Each path is a new rotation, seen through one point. The rows after it are directions, each followed by how far the rotation turns it, in deg/step (0 if it stays put).
Each turn is a multiple of 5 degrees from 10 to 175, or 0.
Each row of a path follows its step; steps can be skipped.
path 1
step 5: 0.13, -1.04, -0.18, 0.35, 1.89, -0.12, 1.55, -2.37, 5.65, -1.18, 1.24, -1.01, 2.22, -2.72, 0.84, 2.70, -0.92, 1.81, -1.61, 6.24, 2.11, 5.09, 1.76, 1.05, -5.23, 3.34, 6.13, -0.60, 0.62, -3.31, -1.67, 2.96, -0.42, 1.40, -0.13, 0.97, 3.10, -1.52, 1.26, -2.68, 4.69, 0.82, -0.25, 2.70, 0.89, -0.82, 1.04, 2.14, -0.68, -4.57, -2.24, -2.81, -0.02, -2.73, -3.99, -0.03, -1.85, 3.51, 1.73, 1.92, -2.08, -1.77, 0.86, -2.74, 4.32, 0.78, -4.77, -0.08, -0.23, -1.52, 1.50, 1.21, 0.48, 4.76, -1.65, 1.98
step 6: -1.68, 1.58, -2.66, -1.60, -3.95, -2.57, -0.94, -2.57, -1.71, 3.27, -0.24, -5.80, 0.74, 3.48, 2.05, -3.25, 4.07, -0.05, -0.44, -2.50, 0.45, -1.07, 0.13, -0.03, -1.11, -5.02, -2.83, 1.49, 0.58, 2.43, -3.59, -2.24, -1.81, -0.49, -0.40, -0.54, -0.38, -2.47, 2.46, 0.92, 3.22, -0.62, 2.58, -0.08, -3.85, -2.24, -0.04, 3.51, 0.43, 0.23, 0.57, 0.00, -3.90, -4.31, -2.64, 3.50, 1.30, -3.32, -3.87, -3.02, -1.55, 1.01, 3.09, -2.17, 2.38, 5.88, 2.04, -2.68, 0.99, -4.39, -0.51, -0.34, 2.77, -3.84, -2.03, 0.07
step 10: 3.33, 2.08, 1.92, 1.76, -1.39, 2.34, 0.25, -1.82, 2.69, 5.63, -0.19, -2.86, -2.55, 1.97, 1.74, 1.25, 2.99, 3.69, 2.39, -3.30, 3.61, 4.36, -5.69, 5.23, 3.28, 0.44, -1.34, 2.46, -1.92, -1.63, 3.24, 0.30, -1.46, -1.56, 2.94, 2.09, -0.46, -0.58, 0.81, 2.92, 1.36, 0.16, -4.40, 1.00, -2.01, -3.90, -4.10, 0.67, 1.29, -2.95, -1.36, 3.21, 1.45, -2.58, -4.48, -1.11, -1.50, 3.33, -1.17, 0.14, -5.05, 0.94, -1.60, -3.70, 1.36, 1.30, 0.83, 0.65, -1.27, -0.94, 1.53, -0.13, 1.19, -0.78, -2.53, -0.79
step 11: -0.52, 2.57, 1.02, -4.61, -3.10, 0.96, -3.95, -1.20, 0.88, -1.23, -2.13, -4.55, 2.99, 0.97, -0.78, -3.73, 2.59, -3.25, -0.75, 2.06, 5.15, 0.82, 0.21, -1.34, -3.37, -2.95, 0.25, -4.29, 1.74, -0.57, 0.39, 1.47, 1.66, -0.63, -1.14, -0.29, -1.46, 2.73, -3.74, -3.21, -1.96, 0.54, 3.67, 2.78, 3.45, 0.27, -1.88, 4.68, 2.28, 2.58, -1.06, -5.83, -2.89, -1.41, 0.12, 1.23, -1.33, 1.72, -1.93, -0.79, 0.33, 3.79, 0.17, 0.20, 0.00, -2.69, 4.85, -0.79, -2.99, -1.37, 1.48, -1.33, -3.17, 6.04, 0.93, -1.85
step 15: -1.63, -0.03, 1.07, -0.19, -1.97, -5.93, -0.28, 0.86, 0.85, 0.94, -0.95, -2.38, -0.05, 2.72, 3.42, -2.23, 5.31, -1.52, 3.43, -1.35, -0.52, 1.69, 1.82, -0.69, 2.11, -2.98, 0.49, -1.37, -1.82, -1.55, 0.13, 1.48, -0.26, -1.34, 1.62, -2.42, -1.13, -0.05, 2.11, -0.38, 2.68, -3.43, 0.09, -1.89, 3.31, -1.51, -3.16, -1.31, -2.22, 0.44, -2.46, -0.90, -2.78, -1.86, 3.49, 2.81, -0.38, 5.34, -2.07, 1.91, -4.20, -2.98, -0.32, -0.96, -3.37, -2.83, 4.29, -0.37, -1.97, -1.43, -3.38, 4.70, 6.00, 3.24, 5.64, -3.14
step 17: -4.34, 0.76, -3.86, -1.23, -2.56, 5.84, -0.51, 2.88, -0.80, 4.28, -0.37, 1.39, -1.73, -0.35, 0.76, 1.35, -0.91, -0.56, 0.22, -0.45, 1.02, 0.87, 1.32, 2.14, -2.04, 0.85, -0.81, -4.56, -0.28, 0.43, -0.01, 0.02, -5.40, 3.82, -3.41, -0.64, 2.88, -6.53, -2.86, -3.07, 0.96, 6.16, 1.40, -1.06, -2.23, 0.94, -1.99, 7.06, -1.33, -3.92, 2.77, -1.48, -0.42, -2.19, -2.77, 1.33, -0.79, 0.20, 1.38, 0.41, 3.06, 1.74, -0.32, -1.07, 3.20, -2.39, 0.92, 1.38, 1.89, 0.19, 3.59, -2.10, 1.08, -3.67, 1.34, 0.36
step 22: 0.28, 0.72, 0.81, -3.62, 0.76, -1.84, -0.99, 0.38, 3.13, -3.83, 0.35, -1.92, -0.30, -2.63, 1.27, -2.27, 1.76, -0.08, -4.15, -1.11, 2.41, -3.53, -4.14, -2.37, 1.01, 1.42, -1.14, -2.08, -3.51, 0.28, 2.40, 2.73, -0.37, 1.63, 1.92, 0.69, -1.55, 4.95, 2.06, -3.95, 0.22, 1.49, 1.75, -0.30, -1.78, 0.59, 0.97, 3.31, -1.99, -5.30, -2.39, -1.35, -0.56, -4.13, -7.64, 1.80, 5.41, 5.47, 3.04, -2.13, 1.10, -0.69, 0.34, -3.75, 2.29, 1.96, -0.70, 2.72, 0.33, 0.11, 3.20, 0.74, 2.81, -0.59, 1.05, -3.00
step 28: -0.21, 1.52, 5.93, -2.40, 0.86, -2.94, -0.83, -1.42, -0.07, -4.44, -1.23, -2.43, 0.52, 0.90, 3.56, 3.42, 5.17, -1.54, -0.23, 4.65, 2.21, 3.04, 0.69, 2.31, -1.74, -0.49, -5.11, -2.15, -0.28, -5.56, -0.21, -2.24, -4.12, 0.86, 0.65, 0.07, 2.22, -3.13, 0.00, -1.52, 2.00, 3.92, -0.67, 1.22, 0.40, 1.68, -3.25, 2.25, -1.37, -1.76, -1.95, -3.18, 1.97, -1.12, -2.60, 2.26, -1.71, -1.31, -0.60, -1.46, -4.78, -2.83, 0.97, 4.99, 2.85, 0.70, 2.90, 0.13, -0.37, 0.88, -2.30, -0.82, 1.24, 3.03, 3.55, 3.69
step 29: 4.34, 5.04, -6.00, 0.78, -2.89, -1.00, 1.31, -5.15, -0.31, 0.74, -0.56, -1.68, 1.93, -3.62, -2.22, -0.56, 2.37, 2.99, 1.81, -4.50, 0.24, 1.58, -1.71, -0.43, 2.87, -3.42, -0.76, 0.57, -1.70, 3.59, -0.93, 3.42, -3.01, -1.55, -6.68, 1.40, 2.09, 1.52, 0.96, 3.96, 2.08, -0.29, -1.63, 3.36, -0.34, -1.51, -3.06, 4.09, 1.66, 1.13, 3.27, 0.20, -3.37, -0.92, -1.26, 0.55, 0.81, 1.37, 0.32, -2.31, 2.53, 0.61, 1.36, -0.38, 1.61, -1.28, 0.20, -2.71, 5.35, 1.60, 3.54, -2.24, -2.65, 0.42, 1.48, 1.27
Speeds:
0.00, 0.51, -1.01, 0.00, -0.16, -0.82, 0.65, -0.07, -0.76, -0.52, -0.46, -0.05, 0.24, -0.58, 0.67, -0.20, -0.35, -0.67, 0.18, -0.69, 0.21, -0.73, -0.50, -0.01, -1.08, 0.34, -0.70, -1.09, 0.03, -0.46, -0.95, -0.90, 0.24, 0.65, -1.05, 0.09, -0.95, 0.16, -0.02, -0.17, -0.43, -0.09, 0.00, -0.72, -0.05, 0.94, -1.22, 0.60, 0.36, -0.71, -0.01, 0.77, 1.05, -0.54, 0.23, 0.27, -0.73, -0.60, -0.38, 0.39, 0.06, -0.12, 0.36, 0.06, 0.48, -0.17, 0.37, 0.15, 0.01, -0.82, -1.11, 0.43, 0.21, -0.41, 0.09, -0.07
130
0.08, 0.21, -0.92, 0.15, 0.24, 0.30, 0.69, -0.44, -0.30, -0.81, 0.23, 0.42, 0.60, 0.46, 0.74, 0.07, 0.09, -0.66, -0.18, -0.85, -0.27, -1.57, -0.05, -0.69, 0.87, -0.04, -0.87, -0.08, -0.07, 0.35, -0.35, 0.36, -0.63, 0.11, 0.44, 0.47, -0.03, -0.14, 0.74, 0.80, 0.75, 0.01, -0.24, 0.77, -1.04, -0.71, -0.36, -0.48, 0.13, 0.31, -0.29, 0.32, -1.00, 0.18, 0.30, 0.24, -0.20, 0.63, 0.45, 0.37, -0.81, -0.07, -0.72, -0.37, 0.73, 0.37, 0.10, 0.74, -0.60, -0.17, 0.48, -0.95, -0.89, -0.93, -0.85, 0.26
110
-0.58, 0.21, -0.46, 0.43, -0.43, 0.64, 0.18, 0.26, -0.15, -1.30, -1.47, -0.58, 1.07, -0.28, 0.19, 0.27, 0.34, -0.10, 0.72, -0.12, -0.76, 0.87, -0.17, 0.14, 0.66, 0.10, 0.65, 0.34, -0.50, 0.84, -1.10, 0.06, -0.21, -0.44, -0.07, 0.87, 0.23, 0.07, -0.41, -0.29, 0.48, -0.10, -0.02, 0.44, -0.13, -0.11, 0.62, -0.21, 1.22, -0.44, -0.63, -0.83, 0.65, 0.08, -0.65, -0.76, 0.34, 0.00, -0.32, -0.20, 0.07, 0.69, -0.37, 1.01, -0.59, 0.05, 0.01, -0.55, -0.25, -0.52, -0.96, -0.46, 0.14, -0.20, -0.45, -1.02
140
0.39, 0.49, 0.49, 0.40, 0.94, -0.24, 0.05, 0.48, -0.38, -0.28, -1.04, 0.09, 0.40, 0.77, -0.33, 0.02, 0.04, 0.28, 0.37, -0.14, 0.12, -0.03, -0.92, -0.05, -0.57, -0.36, 0.39, -0.90, -0.80, -1.24, -0.11, 1.15, 1.50, 0.40, -0.56, -0.64, 0.22, -0.37, -0.39, 0.41, -0.10, 0.64, -0.16, 0.28, -1.18, -0.28, -0.26, 0.30, 0.00, 0.40, -0.06, -0.15, -0.39, 0.41, -0.34, 0.11, 0.05, -0.27, 0.08, -0.62, 0.03, -0.74, -0.15, -0.65, -0.90, -0.53, -1.24, -0.18, -0.57, 0.10, 0.21, 0.66, -0.14, 0.15, -1.47, -0.43
130
-0.49, -0.25, 0.16, -0.27, -0.77, 0.72, 0.07, -0.57, 0.07, 1.21, 0.05, -1.22, 0.38, -0.59, -0.12, -0.11, -0.10, -0.51, -0.06, -0.53, -0.33, -0.22, 0.45, -1.23, -0.67, 0.43, 0.75, 0.22, -0.19, -0.58, -0.12, 0.72, 0.30, 0.50, -1.11, 0.14, 1.07, 0.10, -1.22, -0.59, 0.10, -0.28, -0.11, 0.12, -0.51, -0.36, 0.18, 0.43, 0.62, -0.50, 0.38, -0.39, -0.64, -0.14, 1.13, -0.61, -0.69, 0.63, 0.44, 0.57, -0.16, -0.62, 0.20, -0.44, 0.10, 0.21, -0.03, -0.18, 0.52, 0.78, -0.96, -0.28, -1.20, -0.13, 0.40, 0.29
120
0.63, -0.31, 0.53, 0.08, 0.41, 0.00, -0.49, -0.01, 1.38, -0.84, -0.57, -0.38, -0.04, 0.14, 0.21, 0.15, -0.69, -0.15, -0.88, -0.74, 0.27, 0.05, -0.75, -0.28, -0.01, 0.01, -0.29, -0.10, 0.25, -0.02, 0.68, -0.45, 0.01, -0.44, 0.46, 0.72, -0.40, -0.33, -0.90, 0.25, -0.24, -0.31, -1.68, -0.56, 0.33, 0.60, 0.48, 0.42, -0.87, -0.89, -0.74, -0.70, -0.24, 0.22, -0.23, -0.69, -0.79, -0.13, 0.66, 0.35, -0.67, 0.20, 1.54, -0.09, -0.78, 0.13, -0.13, 1.14, -0.10, 0.05, -0.16, -0.59, 0.02, -0.23, -0.49, 0.19
125
